In the data rows, zero lies at 4.5, halfway between 4 and 5.
Planes, each given by two rows, then its number:
[2 5 2 6 2 9 5 4 7 6 6 0 6 5 4 8 5 4 6 3 2 7 2 6 4 4 2]
[4 4 3 9 5 2 4 5 1 4 1 8 6 6 4 4 5 6 5 4 2 6 4 8 1 6 2]
0
[3 8 7 5 4 8 4 3 3 5 0 5 0 3 3 3 6 3 5 3 9 5 5 4 6 3 6]
[4 4 6 3 5 8 4 1 3 4 5 6 1 2 6 4 5 7 3 3 0 7 0 5 4 5 2]
1
[4 3 3 5 5 5 0 2 1 6 7 5 9 6 4 3 7 4 2 5 3 8 1 5 5 7 6]
[6 4 6 3 7 5 6 8 4 4 3 7 5 1 4 3 4 3 2 9 8 9 5 3 7 4 7]
2
[4 5 4 4 4 5 0 2 5 5 6 3 8 4 6 2 3 6 8 2 8 6 5 4 0 8 3]
[2 3 4 4 3 7 7 1 6 4 3 6 6 1 2 0 4 4 3 1 3 1 5 3 5 6 7]
3
[4 5 2 2 3 7 5 6 1 6 7 0 4 3 5 2 3 1 4 3 9 6 3 3 6 5 5]
[6 2 4 6 5 6 1 2 7 4 9 3 8 6 7 4 4 7 5 1 5 1 4 2 7 3 7]
4
[2 2 4 2 5 4 0 3 2 5 5 3 2 7 2 6 3 6 1 3 6 3 4 0 2 3 4]
[5 3 4 0 6 3 4 8 6 2 5 7 5 6 6 2 5 3 9 4 3 2 5 1 5 1 6]
5
Each row below is a point in one of these planes. After each row, the number of its plane:
[5 2 2 6 5 0 5 9 6 6 8 4 9 7 5 6 3 4 6 7 5 2 7 5 4 5 5] 1
[4 5 3 2 3 6 6 6 1 6 6 2 2 2 4 3 4 1 4 4 8 7 3 4 5 5 3] 4
[5 5 4 5 5 5 1 4 5 6 7 2 7 5 7 5 3 5 7 3 7 6 4 5 1 6 3] 3
[4 6 3 2 2 6 7 7 2 6 4 3 2 3 4 3 4 1 5 5 8 7 3 4 4 6 3] 4
[5 4 5 6 6 4 3 3 7 3 5 5 7 6 5 5 4 7 5 4 3 2 5 4 5 3 6] 4
[5 5 4 5 5 4 1 4 5 5 6 3 7 5 7 4 3 5 7 4 7 6 4 5 1 6 3] 3
[5 4 5 5 5 4 8 7 3 4 3 5 1 4 3 7 5 3 2 7 2 4 4 5 8 2 6] 3
[6 5 5 5 5 5 7 6 7 4 5 5 6 3 6 3 5 3 7 5 4 5 4 6 6 5 5] 5
[6 7 6 8 4 5 8 6 7 5 4 5 6 2 6 4 6 4 7 6 4 7 5 9 7 7 5] 5
[6 5 5 5 6 3 4 7 3 5 5 4 3 7 6 8 5 5 5 7 5 7 4 5 4 3 3] 3
[5 4 5 8 6 1 4 6 1 3 1 9 6 5 5 3 5 6 4 5 4 4 5 6 2 6 4] 0
[5 4 2 4 4 6 3 4 4 5 8 1 6 4 6 2 3 4 4 2 8 4 4 3 6 5 6] 4
[6 2 2 5 4 1 5 7 6 5 8 4 9 6 5 6 3 5 5 6 2 4 6 5 4 5 4] 1
[6 3 5 6 5 5 2 3 7 4 8 4 8 6 6 5 4 8 5 2 5 2 4 3 6 3 7] 4
[5 4 6 6 6 3 3 3 6 4 3 7 6 6 5 6 5 7 5 5 1 2 5 6 4 3 4] 4
[5 4 3 4 4 7 4 4 4 6 8 1 6 4 6 3 3 4 5 2 8 4 4 3 7 4 5] 4
[5 3 4 3 5 4 5 4 4 5 6 5 5 4 6 6 5 7 4 5 0 6 3 5 3 5 3] 1
[4 6 5 5 4 4 5 6 4 6 3 4 4 5 3 4 4 2 6 4 9 3 7 4 5 4 7] 1
[5 4 6 7 5 3 3 3 7 3 3 7 6 6 5 6 5 8 5 5 1 3 5 5 4 4 5] 4
[4 4 6 4 5 8 4 2 4 4 5 5 1 3 5 4 5 6 3 3 0 6 1 5 4 5 3] 1
[4 3 4 1 5 4 2 5 4 3 4 5 3 7 4 4 4 4 6 4 4 3 4 0 4 2 5] 5
[6 5 6 4 5 4 8 7 7 4 2 4 1 3 5 5 3 5 6 4 5 3 7 4 4 2 3] 2
[5 6 6 4 4 4 8 6 7 3 2 4 1 3 5 5 3 6 7 3 6 1 8 3 4 2 3] 2
[6 5 5 4 5 3 3 6 4 5 6 3 4 7 6 7 5 5 6 6 6 7 4 5 4 3 3] 3
[4 4 3 5 4 5 1 2 2 5 6 5 7 6 4 4 6 4 3 4 3 7 2 5 4 6 5] 2
[6 5 5 5 6 3 6 8 3 4 4 4 1 7 5 8 5 4 3 8 3 5 4 6 7 1 4] 3
[5 4 5 5 5 4 7 7 3 4 3 6 2 5 3 7 5 3 3 7 3 4 4 5 7 2 5] 3
[4 6 6 3 4 9 4 2 3 4 3 6 0 2 5 4 6 5 3 3 3 6 2 5 5 4 3] 1
[5 3 3 5 4 1 5 7 6 5 6 4 8 6 5 5 3 4 5 6 5 3 6 5 4 5 5] 1
[5 2 4 0 6 3 3 7 5 2 5 5 4 6 4 3 4 4 8 4 3 1 5 0 4 1 6] 5
[3 4 4 5 4 5 2 2 3 6 4 3 3 5 3 6 3 6 1 3 6 4 4 3 4 5 3] 5
[5 2 3 4 5 3 4 5 5 4 7 4 7 5 6 6 4 6 4 6 0 4 4 5 4 5 3] 1
[4 6 5 6 4 4 5 6 5 5 2 4 5 6 3 4 4 2 6 4 9 3 7 4 6 4 6] 1
[3 3 4 2 4 4 2 4 4 4 5 4 4 6 3 4 4 5 4 4 5 3 5 1 3 3 4] 5
[4 2 4 1 6 4 3 6 4 4 5 5 4 6 5 4 4 4 6 4 4 3 4 1 4 2 5] 5
[3 4 4 4 4 6 5 3 6 5 4 5 6 2 3 2 4 4 4 2 4 3 5 4 4 6 5] 3
[3 3 3 4 5 4 2 3 3 5 5 3 3 6 3 6 3 6 2 3 6 3 4 1 3 3 4] 5
[4 5 5 1 3 8 5 4 7 5 7 1 4 3 5 6 4 4 4 5 6 4 4 3 7 3 6] 0
[5 5 3 3 4 7 5 5 3 6 6 2 4 4 5 3 4 3 4 3 7 5 4 3 5 5 4] 4
[5 4 5 7 7 0 3 5 1 3 1 9 5 5 6 3 4 6 4 4 4 4 6 6 2 6 4] 0
[6 4 5 4 7 5 6 7 4 4 4 6 5 2 4 4 4 3 3 8 7 8 5 4 7 4 6] 2
[5 4 4 5 5 5 3 4 2 5 6 5 7 5 4 4 6 4 4 5 4 7 3 5 5 6 5] 2
[3 4 4 6 3 5 2 2 4 6 6 4 6 6 5 5 6 5 6 3 3 3 3 6 4 6 4] 2
[4 7 5 5 4 5 5 5 4 5 2 4 4 6 3 4 5 2 5 4 9 3 6 5 4 4 6] 1
[5 4 6 7 7 2 4 3 7 3 2 8 5 6 4 7 5 7 5 6 1 3 6 6 4 4 4] 4
[5 2 3 3 5 3 5 4 4 4 7 4 7 5 6 5 4 7 4 5 0 5 3 5 3 6 3] 1
[6 3 5 6 6 5 3 3 6 4 6 5 6 5 6 5 5 7 5 3 4 2 5 4 6 3 5] 4
[4 2 3 0 6 3 3 7 4 2 5 6 4 7 4 3 5 4 8 3 3 2 5 0 4 1 5] 5
[4 6 3 2 3 6 6 7 2 5 5 2 3 3 3 4 4 1 4 4 7 7 4 4 4 5 4] 4
[3 6 4 3 3 4 7 6 3 5 2 5 2 4 3 5 6 2 4 7 5 7 5 6 3 5 2] 4
[4 5 4 5 5 4 2 3 5 5 6 3 7 4 6 4 3 6 7 3 7 6 5 5 2 7 4] 3
[6 4 5 4 6 5 4 7 3 4 4 7 6 2 3 3 4 4 2 8 6 9 4 4 6 4 7] 2
[6 4 7 0 5 4 5 5 6 4 6 4 2 4 6 4 4 4 4 5 7 3 6 2 7 4 8] 0
[6 6 5 4 5 4 7 7 6 3 5 6 6 3 6 3 6 3 8 5 4 5 5 7 6 4 6] 5
[3 6 6 5 4 7 4 3 4 5 2 5 2 3 3 4 5 4 4 3 7 5 4 4 5 4 5] 1
[5 5 7 3 6 4 9 8 7 3 1 5 2 1 5 4 2 4 5 7 8 6 7 3 6 3 5] 2
[5 4 4 8 6 0 4 5 1 3 1 9 5 5 5 4 4 6 5 5 3 5 5 6 2 6 3] 0
[4 5 3 2 2 6 5 6 2 6 6 2 4 3 5 3 4 2 5 4 8 6 3 3 5 5 4] 4
